One turn moves each row of this set onto another row. After a few examples, where does it send each row asked below?
von: [ -5 -10  -9  18   2 -37 -21  18  11  28 -26   0  33  23   8   0   8  -5
  -2  32   6 -34  -9  -6 -24]
Dal: [-12 -23  18  24  -7  11   2  30   2  32 -12 -28  18   0  13  -4  14  27
  -5  -6  -6 -51  -4  31 -48]
reduz: [ 40   9  14  24 -10  12  -7  37  -1  -3 -15  14  22  13  -2  -3  26  38
 -23  19  17 -42  -4   7  -3]
Tuvi: [ 12  16  40  -5 -12  13   2  17  21  15 -20  12  30  13  10 -37  37  26
  -8  15   9 -23 -13  10   1]
gozod: [ -7  12   1  -1   2  -7 -30  23  22  36 -12 -24  15   9   6  15   7 -13
 -13  24  12 -51  -1  -1 -15]
Nukov: [ -6  29  35  -5 -11  -3   4  23  14   7 -29  -8  22 -24 -17  12  37  32
 -10  28  16 -40 -16   7 -12]
Lis: [ -7 -14  11  35   1 -32   0  24  25  22 -11   8  51  16  12 -28  13 -22
  -6   7 -10 -33 -16  11 -17]
Padov: [  3 -25  50  29  -3 -29 -33  19   5   8 -29   0  12 -11  28  -4  38  -1
   2  14   1 -53 -16  -4 -28]
zir: [ 11 -12   6   1 -10 -28 -15  28  -7  40  -6 -24  26  22  25  13  -1   2
 -28  23   7 -47  -1   6 -12]
fisi: [-22   1  15  35 -10  17  -2  37   2  33 -10 -22  18 -11  14  -1  17  14
 -18  -6  -1 -63   7  32 -36]
vak: [  0  30  34   2   1  -4   3  24  16   6 -27  -7  11 -16 -15  10  36  38
 -13  28  10 -41 -20  -3  -5]
beli: [ -1   4  35 -13  -3 -17 -17  15  -7  19   1 -22  31   6  33  -1  11 -25
 -31   3   3 -53  -8  17   0]
Sev: [  9 -17  26  19 -11 -23   5  36   7  34   9 -15  43  15  29 -15   4 -15
 -34  -2  -8 -46  -8  22  -6]
rezi: [ 13  -2   4   1 -14 -26 -17  28  -7  43  -3 -27  23  18  19  12  -3   3
 -21  19   5 -40   3   1 -11]
Seso: [  2   3  21  32  -5 -26   3  14  -2  -4  -7   3  40  17  25 -16  10 -29
 -13 -13  -2 -45 -13  34 -15]
gasip: [  0  34  30  28 -17  -4  21  34  32   4 -32   3  18 -19 -17   0  35  24
  -4  16  13 -37 -16  16 -19]
kuv: [ 28  11  32   9 -12   0  -8  11  -1  -5 -16  20  39  19   0 -13  33  35
   4  23  18 -32 -16   9  -1]
tabup: [ -6 -15  22  39   0 -10  -4  25 -17  15 -40 -10  11   5  42   9  22  23
  -9   4   2 -58 -18   9 -39]
nef: [ 16  24  43  28 -27 -15  26  32   9 -14 -23   3  19 -20  -6  -5  33  20
 -22   3  10 -42 -10  33 -14]
Pira: [ -3 -34  46  15 -11  -6 -26  24  24  25  -1 -17  20 -14  -1 -18  29   4
   5   3  -6 -47  -2  18 -37]
mibo: [ 10  21  48  -6 -20 -14  10  22  -8  -9 -20  -8  23 -25  -7   7  34  28
 -27  15  14 -43  -9  24  -5]
Totun: [  7  22  44  -6  -9  -9  11  16  -7  -6 -20 -14  18 -14  -4   0  34  41
 -33  12   6 -44  -9  20   0]
mulu: [ 14  -7  30  19 -15 -22  -2  33   4  34  10 -19  47   9  29 -13   6 -15
 -32  -5 -12 -45  -4  14   1]
geve: [ -4  10 -13  43  -1 -16  -9  22  26  12 -19   1  25  21  -2   0   5 -19
   6   6   8 -43  -6  17 -31]
novi: [ -3  -5  12  38  -2 -28   2  23  17  16 -14   6  55  13  16 -30  14 -25
  -9   6 -16 -32 -12   3 -16]
Tek: [ 25  15  22  10  -9  24   5  44  20  15 -19   6  13   6   7 -28  30  29
 -35  11   8 -34  -2   8   0]
buno: [ -5   5  19  45  -8 -15 -14  30 -27  12 -25   0   5  -3  32  20  19  14
  -3   3  12 -63  -9  17 -30]
dagig: [-25  -8  44  10 -14   4 -19  19  20  24  -4 -15  24 -19   2 -27  33 -11
   1  12  -4 -49   6  22 -38]
dagid: [ -9  -4  47  20 -12 -29 -30  12 -10   3 -18   6  11 -11  20  -6  35 -11
  15  23  10 -49 -10   7 -31]
fen: [ 11  28  35  33 -12  -7  18  29  35  -4 -23   3  11  -8 -21  -5  36  26
  -2  21   8 -40 -18  11 -16]
sosem: [ -3   0 -13  19  -1 -32 -15  18   6  24 -27  -3  33  22   6  -4   6  -5
   2  30   1 -28  -5  -8 -29]
Mumem: [ 18  20  47  24 -23 -13  26  21  12 -15 -16  -3  19  -7 -11 -15  33  28
 -22   4   4 -41  -7  34 -11]

fisi moves to dagig
Lis moves to von
Now these:
rezi moves to mulu
vak moves to Totun
gasip moves to Nukov
Seso moves to geve
reduz moves to Tek
Padov moves to tabup

One turn moves each row of this set onto another row. After a few examples, where does it send each row asked below?
Zotis: [ -3 -22  18 -33 -23  -9  -2  36 -22  -8  -6   2   0]
Zed: [  0  26  14  -6  18   8  17  -6 -10 -22 -15 -28  -8]
Rizi: [  7  -8  25 -31 -28  -6   1  -2   8 -17 -22   2   6]
Zepun: [ -4 -17  19  -7 -17 -22  -1   4  25 -15 -11  14   6]
dogev: [-14  24   7  11  24   0  18  -1  -3 -25   0 -16 -10]
rig: [-17 -13   7   7   5 -21   2  39 -11   6   6   5 -19]
luza: [-10 -22  13 -17 -18 -18   0  41 -19  -7  -1  15   0]
Sarub: [ -4 -13  21 -15 -22 -16   0   4  18 -18 -11  21   7]
guva: [  4 -13  26 -24 -16 -12  -6  -9  14 -16 -17   3  11]
tes: [-13 -24  12  -6 -11 -24  -5  35  -7   6   5   7 -14]
lor: [ -3  24  15  -5  21  14  23   7  -5 -28  -7 -26 -13]
Rabil: [-16 -10  11  11   1 -23   5   9  24 -20   1  14  -1]
Nipen: [-15  21   8  13  25   4  20  13   5 -27   4  -7 -11]
komov: [  8  19  21 -25   3  16  17   1  -7 -24 -17 -31  -7]
zeko: [ -9   2  11  -4  24   3  16  48 -27 -10   0  -9  -7]
sosol: [-20  -5   9  11   4 -20   0   1  18 -24   6  15   2]
tig: [ 16  -2  26 -29 -15  -2   7  -7   4 -15 -30 -22   1]
toso: [-22  12   4  18  17 -12  10   1   8 -25   7   2  -7]
dodas: [  6  -7  21 -34   2  11   6  39 -29 -13  -8 -25  -4]
temed: [-19   5   7  21  16 -14  15  12  16 -24   6   0  -9]
Gezu: [  7 -25  25 -34 -14  -7  -8  28 -12   5  -9 -17 -11]
nusur: [ 12   0  27 -30  -9  -1   0 -14   2 -16 -27 -14   9]
suduf: [-16 -13  10  -2  -2 -15   7  48 -19  -7   3  17  -3]
Dased: [ -3 -30  20 -23 -18 -18 -10  29  -7   6  -2  -2 -11]
Sem: [-16  -2   8   4  15  -7  12  51 -22  -8   3   7  -5]
Deg: [ 11  13  22 -22   1   6  16  -5  -4 -19 -25 -37  -7]
pel: [ 14   5  26 -35 -16   7   9  -4  -2 -19 -23 -19   0]
sazum: [  4 -17  22 -40 -13   2   1  36 -26 -12 -10 -15  -1]
panok: [-15  -6  12   6  -6 -18   5  11  20 -19  -1  26   4]
memop: [-18   8   8  17  15 -10  14  16  14 -24   6  15  -4]
sis: [  0   1  18 -19  20  11  13  44 -31 -13  -5 -22  -7]
bufuf: [ 10  15  23 -23   5   7  11 -12  -8 -18 -26 -27   0]
Lir: [  0  22  14  -4  17   7  22   1  -4 -23 -13 -34 -15]
sozil: [ -3   3  13  -3  26   1  11  38 -23   5  -6 -24 -22]
Bufi: [-12  -1   8  10  22 -11   9  40 -18   7   3  -8 -22]
funaz: [-13  19   7  14  23  -2  20   9   4 -26   0 -19 -14]
viba: [  8  -2  22 -20  18   7   7  33 -22   5 -12 -32 -19]
nol: [  8 -15  26 -23 -23 -14  -1  -3  16 -14 -24  -1   7]
Pirik: [ 11 -14  25 -33   2   4  -1  28 -18   6 -13 -30 -14]
beg: [ -9 -14  19  -7 -12 -20  -7  -3  19 -19  -4  17  10]

panok moves to pel
Zepun moves to Deg
Dased moves to viba
Now these:
Zotis moves to sis
nusur moves to dogev

One turn moves each row of this set onto another row. After a few examples, where does it send each row asked below?
Delaf: [-27   7 -36   5  -3  11 -16 -13 -23  23  25  -4   3 -30   9 -17  31]
Tus: [-30  29 -10 -16  25  12 -17 -30 -12 -12   2  13 -32 -12  12 -22  16]
buva: [-36  16 -42 -17  -1  21  -7  12   3   9  13  -7   0 -32   6 -28  22]
tedor: [-20  30  16  -5  35  34   0 -10  -4  -4  52  14 -30   0  29  -1   9]
Kam: [-36  -2 -36   5   7   6  -4 -10  -8  14  35   1  -3 -45  10  -7  26]
Razat: [-41  -4 -35 -11   9  18  -1   6   9   9  20   0  -7 -49   7 -17  22]
nim: [-37  26 -23 -26  -8  45  -1   8  -3   9  23   2  13 -29   2 -27  23]
bikas: [-27  30  -6 -18  25   9 -15 -25  -9 -13   1  16 -33 -13  12 -23  16]
lutu: [-12  26  25 -12  20  35 -11   8  -3  34  60  18 -33  -8  19  -5  24]
semu: [ -2  28  13   5   8  12 -17   6  -2  46  41  10 -39  -5   2  -9  16]
bis: [-21  -5 -19   6   6 -11   0   0  -5  12  32  18  -5 -44  12  -7  27]
Sufik: [-16  37 -11 -17  -5   8  10  33  20  12  24  20 -16 -28   4 -18  17]
rezir: [-20  38  15 -28  18  40  -4  21  13  18  57  16 -27  -7  17 -10  16]
pinu: [-25  19  21 -15  36  52  -3  -9  -3  -3  38  10 -25  -5  28 -12  12]
fetev: [ -7  22   0  16  -1  -1  -3   6  -4  42  33  16 -34 -31   8  -4  29]
Pek: [-31  34   6 -32  15  55  -9   7  -2  15  61   8  -8  -6  16 -13  18]
zife: [-15  12 -20 -10   0  -4   0  27  14  14   8  11 -19 -33   8 -26  23]
rin: [ -7   4 -15  12  -2 -12 -10   4 -12  29  20  14 -15 -31  11 -15  32]
daz: [-22  24  17 -15  16  49 -16  -6 -17  30  63  12 -13  -7  19  -8  27]
dis: [-11  45   1 -24   4  17  -3  28  18  16  38  13 -21  -2  -2 -20   3]
Ruf: [-27  11 -13   6  -4  36 -15 -18 -29  39  30   0  -3 -32   7 -13  35]
tira: [-24  -7 -16 -10   8   1   5  16  12   7  17  16 -11 -49  10 -18  23]
tomom: [-27  28  -8 -12  24   7 -17 -31 -16 -10   5  15 -33 -11  12 -19  18]
dapev: [-19  25  23 -15  33  39   2  -5  -2 -11  44  18 -21  -1  29  -8  11]
kofu: [-24  29  -5 -13  24   4 -15 -26 -11 -12   3  18 -34 -12  12 -20  17]
bamab: [-28  24  14  -6  37  46  -4 -15  -5   2  46   5 -35  -3  28  -4  11]
Bup: [-18  15   6  -5   5  44 -27 -17 -26  42  39  -2  -7  -7   2 -19  22]
foreb: [-28  33  -6 -33   1  49 -13   6  -5  12  35   1  11  -3  -1 -29  10]

lutu moves to rezir
Bup moves to semu
rin moves to zife
Now these:
Kam moves to bis
Sufik moves to nim
kofu moves to bikas
tedor moves to dapev

